A single turn carries every row of the set below to another of its rows. Some are shown first; where does it send the rows asked next?
Vog: [ 13.1   7.0 -20.9 -31.7   5.0  12.9  -8.8  11.3   0.0 -14.2  -0.8  22.0
  -5.1  35.5  41.1   2.4  26.8 -18.0  10.4 -10.4  19.8 -19.9 -17.8 -46.4
 -18.0]
mebuf: [ 22.6 -26.4  13.0 -13.7 -23.8  14.1  21.3 -17.4 -14.5 -22.9   7.8  15.3
  25.9   9.5  26.6 -13.4 -25.6  15.4   6.4 -23.0  11.2  -1.6  31.8 -14.1
 -19.9]
tese: [ 18.0 -17.1 -14.2 -17.4  -0.4  -4.4  18.5  -2.7   0.5  24.6 -26.9  19.4
  29.4  62.2  45.6   0.4  21.7  12.7 -11.6 -23.5  37.2  -4.6  -5.9   1.7
  -8.3]
Rize: [ 15.3  26.2 -37.3 -14.2 -17.9   3.5 -35.3 -16.2   7.9   4.2   1.2 -11.1
 -14.5  37.1  32.5  -5.4  11.8 -14.2  -6.5  -4.2  29.6   9.2  11.4   9.4
 -24.8]
Rugov: [ -6.6  11.3 -24.5 -20.9   7.3  16.6 -20.6   5.3   1.8  -2.2  15.5  22.3
 -14.9  21.9  25.5   2.7   8.0 -25.2   6.5   0.7  22.2 -10.7 -11.5 -41.9
 -26.6]
Peki: [ 12.3 -14.7 -10.0 -13.2 -32.3  19.2   0.9   3.9  10.2 -20.9  29.9   3.1
  18.8  20.3  11.9   2.9 -45.9 -21.5 -13.8   7.3   1.1 -12.1  -8.1  -9.2
 -53.1]
Nir: [ 15.5 -21.2  -6.6  -8.3 -35.2   9.8   4.4 -12.8   9.8 -21.4  16.8   9.2
  -3.5   8.1  -3.8  12.5 -35.8 -15.0  -9.8   9.2   2.9 -21.1  -2.4 -27.0
 -49.6]
faf: [  9.5   4.3 -35.6  -7.8  -3.0 -14.6  -9.7  14.4  15.8   5.2  -5.8 -29.3
 -14.1  23.6  29.4  15.5  17.8 -36.7 -14.6 -12.5  17.1  -4.9 -39.7  17.9
 -18.8]
Sirir: [ 20.1 -24.6  -5.4  -1.7 -24.8   7.2  10.3 -16.0  12.0 -16.9  11.3   7.7
 -10.3  11.5 -11.6  15.3 -30.1 -16.1  -9.6   2.7   6.8 -24.3  -9.9 -24.2
 -56.1]
Tuki: [-10.1 -36.6  -9.7   6.5 -27.8  22.9   3.5  12.5  -9.5  10.6 -16.0 -32.2
  17.5  23.5  -8.8   3.8  10.8   1.3 -14.2 -45.8  -3.5  11.1   7.2   9.4
 -31.4]
Sime: [  7.2  12.2 -11.4 -12.6 -30.9 -21.1   2.4   1.1  15.5   1.8  23.3 -35.9
  18.8   5.9  -2.1   6.7  -7.0 -29.1  -0.5  -5.3  46.0   4.0   7.4   1.3
  -2.0]
mopog: [ 31.1  -2.6 -48.1 -13.9 -38.0  -0.8  24.9  -6.9   6.3  24.4 -20.2 -12.1
  12.4  34.8  38.8  30.6  21.5 -28.7   0.2  -7.2   5.2  -5.7 -24.3  22.9
 -23.4]
dugo: [  7.4 -21.6   0.6 -36.9 -35.5  -5.5  25.9  33.6  27.7  19.5  10.0 -20.3
  23.0   5.7   1.3  26.1  13.1 -14.3  -9.5 -16.4  17.0 -10.7  -9.1  25.2
 -14.2]
Lurik: [ 13.8 -10.8 -16.1 -20.1 -32.4  19.7  25.3 -17.1 -17.3 -23.5  22.2   9.7
  37.3  15.3  15.2 -10.3 -21.5  16.4  -4.0 -21.6  11.5  -4.0  25.3 -30.9
 -23.0]
vuz: [ 27.7 -16.3 -15.7 -21.1 -24.7  -0.8  10.7  18.5 -16.3 -14.4 -21.3 -11.8
  18.4  35.2  40.1  -2.7  50.3   5.8   3.1 -29.3  20.2 -16.7 -14.2 -28.3
 -14.2]
Tiref: [  8.3  30.8 -32.0 -13.6 -24.5  16.1 -14.4  -5.7   4.4  12.1   0.7  -5.8
 -10.3  20.6  32.0  13.1   4.6 -27.6  -3.2  -4.8   6.8  20.7  15.4  37.0
 -20.4]
tudif: [  5.9 -11.7   5.5  15.7 -28.6 -21.4  36.1  19.4 -18.3 -12.9 -18.7   2.4
  21.7  30.9   6.2 -15.2 -12.1 -34.9  -5.9 -40.3   8.5   1.8 -15.4 -22.9
 -11.8]
rilef: [ -1.5   5.6  -0.3 -21.3   7.1   5.1  28.5 -18.7  19.9   3.3  -3.5  -0.3
  11.1  28.0  -2.7  12.8 -40.4 -16.7 -24.1  -2.7 -10.4  -5.1  -6.3  30.3
 -37.9]
Kudo: [ -0.9  -2.4  -8.3  -7.6 -18.3  20.3  59.1  -2.0 -22.3 -11.0 -13.7  18.0
  14.9   6.8  12.2   6.7 -15.5 -21.3   0.4 -42.1 -19.2   3.0   4.1   2.4
  -8.5]
bar: [-21.3 -13.7  -9.5  -9.8  -0.7  16.7   9.5 -18.6  12.1  14.0  -1.7  -0.9
   5.7  20.4  -9.9  12.4 -36.7 -11.6 -24.9 -10.9  -7.4   8.8   2.1  25.4
 -41.6]
rak: [ 36.2 -10.9 -22.2 -15.3 -46.6   4.4  40.7  -9.5   2.8  22.5 -34.7   4.2
  24.8  32.1  38.9  26.6  14.5  -9.6   8.6  -9.1   2.9  -8.0 -10.2  24.2
 -16.2]
riko: [ 18.1  26.3 -35.3 -16.6 -15.2  11.1 -35.6 -14.8   5.9   0.6   3.0 -14.4
  -8.8  33.8  36.9   0.5  16.5 -20.8  -2.4  -4.5  21.9  10.7  11.3  14.5
 -27.8]
figaf: [  2.1  -7.9 -10.8 -35.1   6.1  24.4  58.4 -22.8  -7.2  -2.7  -7.7  -1.8
  24.1   5.5   8.3   9.2  -8.8   6.7   6.1 -28.4 -20.0  -7.9   7.3   1.7
 -13.8]
rodad: [ 14.2 -32.8  -2.1 -20.4  -2.9   3.3  11.0 -11.1   2.9  20.0 -18.6  26.2
  28.8  46.9  37.9  -1.0   7.8  19.1   7.8 -13.5  38.2 -20.5 -11.2 -31.0
 -22.8]
lipuf: [ -9.5  -0.4  11.8 -27.8 -15.2  13.4  -4.8   9.5  -0.9  -9.7   0.1 -36.8
  29.7   8.7   9.4 -12.0   9.0 -28.0  25.0 -14.4  22.5 -23.6  -1.1 -30.9
  -7.6]
galo: [-25.1 -13.3 -12.6  -6.3   5.0  19.4  13.2 -15.8   4.5  18.4  -0.5  -0.5
  -1.5  19.8 -11.1   8.9 -28.6  -9.0 -24.5 -28.2  -4.0   8.5   4.5  21.4
 -44.0]
zufip: [ 14.2  -2.2 -19.7  -5.7 -18.4 -15.2 -34.9   7.7  -0.7 -11.0  -0.8 -23.0
   3.8  43.8  35.4 -16.4  15.5 -12.3 -10.7 -11.8  42.1  -9.5 -17.9 -25.2
 -33.2]
votoz: [ 17.5   0.4 -22.9 -18.0  -2.7 -12.0  20.0   7.9   1.3   8.6 -27.4 -15.9
   9.6  33.4  32.3  13.9  42.8   4.9 -19.6 -36.9  18.5   4.8 -10.8  28.8
   2.6]
fanub: [-10.6   2.1  26.1 -39.9 -23.0  -5.7  20.9  16.0   6.9   7.1 -22.6  -4.2
  38.0  34.7  -6.2  -1.4  20.4  -0.7 -16.0 -25.1  22.5 -26.9   4.9  -8.9
  -7.9]
gagi: [ 16.5 -24.4 -16.2 -25.1  -0.1  -3.5  16.5  -1.8   3.6  25.7 -22.1  17.9
  30.7  58.6  50.9   5.0  17.8  14.4  -7.6 -27.3  34.8  -8.7 -12.7  -3.7
 -13.8]
risi: [ -5.0  -6.8  -6.6 -15.8  -8.8  15.9  62.4  -8.3 -15.6  -5.0 -15.5  16.6
  21.5   6.8   7.4  11.1 -14.9 -18.1   1.4 -29.4 -23.6   4.6   3.6   4.6
  -8.7]
Zat: [ 19.0  -4.4  -9.0   2.2 -23.0 -10.4  10.6  -7.3   9.6 -15.7  -5.4 -13.1
 -27.7   0.8 -26.8  23.9  12.2  -7.3 -28.2 -23.5   5.0 -21.8   3.9  -8.8
 -15.7]
Losi: [ 23.7 -33.9  26.6  -1.8   4.8  -9.9  -6.8   8.2  10.2 -15.7   8.0 -12.6
 -10.1   0.6  25.0 -17.4 -16.4  -9.0   2.2 -36.8  18.7 -11.6  -0.1   5.7
 -13.4]
kep: [ 17.5  -3.2 -19.5 -29.4   3.2  15.4  -3.7  16.1  -2.0 -10.6  -2.2  14.7
 -10.0  33.2  44.9  -0.1  28.2 -18.2  17.9  -6.8  17.2 -22.2 -18.2 -45.0
 -19.9]
Nopib: [ 32.6 -27.1  17.0  -3.2 -27.1  16.5  16.2 -17.1  -9.4 -27.5   4.0  12.0
  21.6  14.2  26.5 -13.1 -29.7  11.9   6.4 -27.2  17.7  -3.3  25.5  -5.7
 -24.5]
Nuta: [ 26.7  -8.2 -50.2 -11.9 -35.5   7.7  19.8   2.0   9.1  23.9 -20.1  -9.8
   7.2  28.8  37.1  27.1  24.2 -30.5   2.1  -7.0   1.2  -7.4 -28.7  24.2
 -19.1]

Kudo goes to galo
Nuta goes to Rize
And these:
Nir goes to mebuf
votoz goes to faf
rilef goes to Peki
rak goes to Tiref
mopog goes to riko
Tuki goes to Zat
fanub goes to dugo

